Each row of A is roughly a mix of the hidden directions of one of a few groups.
A, 128 rows:
[[ -2  -7 -23 -14  -8   4 -35   3   8  -2]
 [ -6  26   1  -1 -14   6  -7 -28 -15  11]
 [  5 -10  12   2 -16 -10  28 -12  21  12]
 [-16  -8  14   0 -15  13  13  -6 -29  13]
 [  2   1 -28 -11  -5 -25  -8   7  11 -19]
 [-26 -17 -24  -2   7   2  16 -12 -10  -1]
 [ 16  -9   1 -10 -18  15  23 -14  20  -6]
 [-11  18  -9   7  -8  29  19   1 -16   4]
 [  0  -5  14  -2 -17  26  28  -9  -5   7]
 [ -4   3  -3  23  12  -9 -19  23 -15  14]
 [  5 -11 -20   6 -33  18  -6   0   1   8]
 [-29   7 -15   3   2 -13   5 -12 -25   1]
 [ 13 -15 -12  -3  -2  -1 -19  31  15  -2]
 [ 11  -3  -9  -3 -17   2  -8  39   2  -1]
 [-20  11  -2   0  21  13  17  24 -10  -4]
 [ 19  -9 -11 -23 -19   7 -11  18 -12  -1]
 [  7 -19  -1  13   1  14 -26   9  19  14]
 [ 17   5   1  -4  -8  27 -20   5  13  20]
 [ -7   9   2   6  -7  24  -6 -32 -11  11]
 [ -5   1  -3   1 -29 -19 -17  -1 -10 -22]
 [-18   3   6   5 -13  20 -13   5 -27  16]
 [  3 -15 -26  -4   2   1 -13  21  23   4]
 [ -7 -13 -28   0 -15   8 -17  19   6  13]
 [ -2  11  13  13   2   6 -26  -7  -7  29]
 [  2  -1   1  23   4  10 -38   2   0   3]
 [ -8  -3  12  -8  -1 -16  33 -15   4 -16]
 [ -4 -11 -11   4  -8 -12 -25 -28  12   9]
 [ 10  -6 -25 -15  -5  -2  -9   1  32   6]
 [  3   7  -7  24 -19  -6 -24 -13  -3  17]
 [  1   3  34   3   8  14  23  -6  -8  -3]
 [ 26  -5 -27  -3 -10  -9  19   4   9  -8]
 [-20  -1  28   4   5   7   7 -24 -15  -4]
 [ 27  -7 -10 -10 -29   1  -6  -1   6  16]
 [ 14  18  -9 -10 -27   6  16  -1 -19   7]
 [  3 -11 -17  -4 -15  13 -20  -2  24  18]
 [-11 -14  15  -4   2 -10   3 -25  10 -27]
 [  2   4   6  26  15   4 -29   6 -11  12]
 [-15 -14  -7 -10   3   4  27 -16  23  -2]
 [-14  -1  -8   0  26   3 -17 -21  11  18]
 [ 20  -2 -13   5 -16   8  23 -15   5 -20]
 [ -8   2  30  -1  13  13  24 -13   1  -8]
 [ -2  29  12 -18  -7  -3  16 -12 -17   6]
 [-16  -6 -15  -7   1  14 -19   9  -2  30]
 [ 14 -16  15 -14 -10  24  12   3  19   6]
 [  4   4  18 -15 -19  12 -23 -14 -17   8]
 [  8 -12  -6 -13 -20  13  25  -3  20  -9]
 [ -1  -2   9   3 -27  15  23 -21   9  -6]
 [-16  -5 -16 -11   2  29   4  13  14  16]
 [ -9 -24   0  13  32  -1 -10   0   9  -8]
 [ -4  16  -9 -17  -5 -23  20   6  -9 -19]
 [-14  -8  31   7  -8  15   7 -18 -10   7]
 [  0  -9 -20  -3   2  16 -21  10  14  25]
 [ -4  -7 -27  18  -4   9  -8  25   5 -14]
 [-24   9 -11 -13   3  13  16  10 -21  15]
 [-19  11   9   9  11 -15 -24   4 -17  15]
 [-20 -23 -15  -5  15   3   7  21 -11   9]
 [ 22   4 -18  10 -26  -4  -8  16 -10 -10]
 [ 13 -12  -4  17 -15  -5 -19  -4  25  17]
 [  1  -3 -32  -5 -15 -23   1  11  11   7]
 [ 19   8 -12  -7  18  -9  27  15  12  -5]
 [ -7   8  31  12   0  14 -10 -21 -10   8]
 [  8  -9  14 -23 -17  -6  20  11 -17   9]
 [ 12 -24   4  -9  -4   6  11   4  27 -19]
 [ 11   2  -9  -7 -17 -25  13  16  -8  21]
 [ 14   3   2  21 -24  -9 -12 -16  13  17]
 [  5 -11  -1  -5  16 -23   9  19  16 -21]
 [-18  21 -20  -4   6 -11   3  -1 -13  24]
 [-10  -6   8  10 -11  17 -24  23 -17   8]
 [-12   0   4   7  30  18   8  12  20  -9]
 [ 13  -6  21  16  20   9 -17 -19  10   2]
 [-13  10  18   8   4   7   1 -36   3  -8]
 [-16 -17 -15   4  26 -10  -1   5  -1 -23]
 [ -6 -11 -27  -1 -14   8 -23  15   9  11]
 [  9  10   8   2   4 -33  10  14  -1 -22]
 [ -7   0   2   8  -3  28 -16 -18  -7  24]
 [ -2   2  27 -10  -1   9  20 -25  -5  12]
 [ -7  -1 -30  -7  -2   6 -23   2  17  15]
 [  3 -11  -3 -14   5   4  36   7  20   1]
 [ 14   4 -21  -6   2   5 -10  32  16  -2]
 [ 17  -1 -11 -14   9 -28  -7   6  23  -8]
 [-32 -16   0 -20   1   9  12 -12   3  -9]
 [ 11  14   6  20 -17 -11  -7  -3  -6  30]
 [ -8   0  14   4  18   0 -26  20 -12  18]
 [  1  15 -23 -10 -12 -13   4  25 -16  -9]
 [  5  -2   9   8   7  -7  25 -10  -8 -32]
 [  4 -16 -16 -15 -15  18   7  20   5 -17]
 [ 11  -6 -12  15 -33   6  -7  19  -3  10]
 [ 18   6   8   3 -19   6  -6 -34   3   6]
 [-11  -3   1 -26   0  -7 -26   3  11  20]
 [ 23  -2  25  10  15  10   2   2  -2 -23]
 [ -5  12  29  12 -10   4  12 -20 -15   7]
 [-24  -7 -23  -3  -2  -6  11 -24  -5  14]
 [ -4   7  -1   3  34 -11  -2 -25  10   4]
 [  8   5 -16  -5  12 -10 -32   5  19   6]
 [ -9  -3  -9   8   2  29 -29 -14   1   5]
 [ -9  -3   7 -24  27   6  17 -14   8 -10]
 [ -9  -7   1  -4 -16  33  23   2  -1  12]
 [  7   7   7  32 -14   9 -10  -6 -21  -8]
 [ -2 -11  13   1   9  25  12 -29   3  11]
 [-21 -12 -16 -11  27   5 -18   8   5  -2]
 [-16  -4 -14  -5  19  14 -19  16  -9 -19]
 [  4  20  13  -8  -9   1 -15   0   1  35]
 [ 15   3 -14   9 -27  -3  22 -18   5  -7]
 [ 14   3  29  -6  14 -10  25  -6   4 -10]
 [  0   6   0   0 -22  25  -7  -5 -18  24]
 [ -5  -7  26  -3  14   9  28 -14   0 -10]
 [ -8 -12 -19  -7 -16  27  -3  11   9  18]
 [-11   7  24   2  21 -12  20  -9 -12 -12]
 [-23 -10   3   1   7   9  25  22   9 -12]
 [-22  -8 -19  -8   2  15 -21  -2   5  21]
 [ 22  -4  12 -14  -6  -9  16 -20  21  -4]
 [ 17   8  23 -20  -8  -8  13 -20  -4  12]
 [  4  15  -5  -6 -11 -20  28  13 -12 -14]
 [-26   2   3  25 -23   6 -10  -8   0   8]
 [ 23   5  -9  22 -16   0 -12 -23   3   7]
 [-10  -5 -13  -9 -19  17 -16  -1  -8  28]
 [ -4  -9 -11 -21   6  -8  20   5  11 -29]
 [  5   3 -16   5 -26  -9 -28  15  -6  -1]
 [-16 -12 -25 -11   1  12 -15  24  -1   6]
 [ 10 -17  -4 -14   3  22  18  20  17  -2]
 [-14  -5   5 -15   9 -11  28 -13   4 -22]
 [-10  -1  17  -6   2  -9  26 -13  -7 -27]
 [  0 -15   7  10  15 -17  13   0  17 -28]
 [ 15  16   5  12 -28 -19  14   4 -12  -6]
 [  3   2 -15   7 -25  -5 -28   6 -14  11]
 [ -3  -3   6  23  -4  18 -21  -7 -10  24]
 [ -5  -2   1 -26   2   3  24 -14  11 -22]
 [  9  -1  29  -1  -3  10  32   0  -6   6]]

Here is one row of each group, with its name. Which group are the others in?
[-18  -7   1   3   6  17 -17 -15   3  29]  <83>
[  6   6  -3   6 -24   1  -9 -35   9   5]  <124>
[ -4 -26 -14 -13   6  22   0   0  22   8]  <29>
[ 12  -3  26   2 -18   9  22 -14 -14  -1]  <40>

[  1  15   0   0  13  28  -9 -13  23  14]  <40>
[ 21  12   2  14 -22 -13 -10  17   2 -15]  <29>
[ 16  -1  19  -5  -8  19  21   1 -20 -14]  <124>
[ 18  13  -1   7 -21 -10 -13 -14 -23  11]  <124>
[-10   0   1 -10  29 -14  18  13  13 -14]  <40>
[ 22  15  19  12  -5 -13  16   5 -14 -14]  <83>
[ 29  17  -3  18  12  -9 -19   9  -3   0]  <83>
[ -1  24 -20  -7  -8  26   0   0  -2  18]  <40>
[  5   9 -19   9 -29  13  14 -18  -6  -1]  <40>
[32 16  9 17 -1 -4 10 14 -3 14]  <83>
[-13   5   5   2   1  -9  32  14 -19 -13]  <124>
[ 13 -13   8 -11  -9 -37   3  -7  -3  -9]  <40>
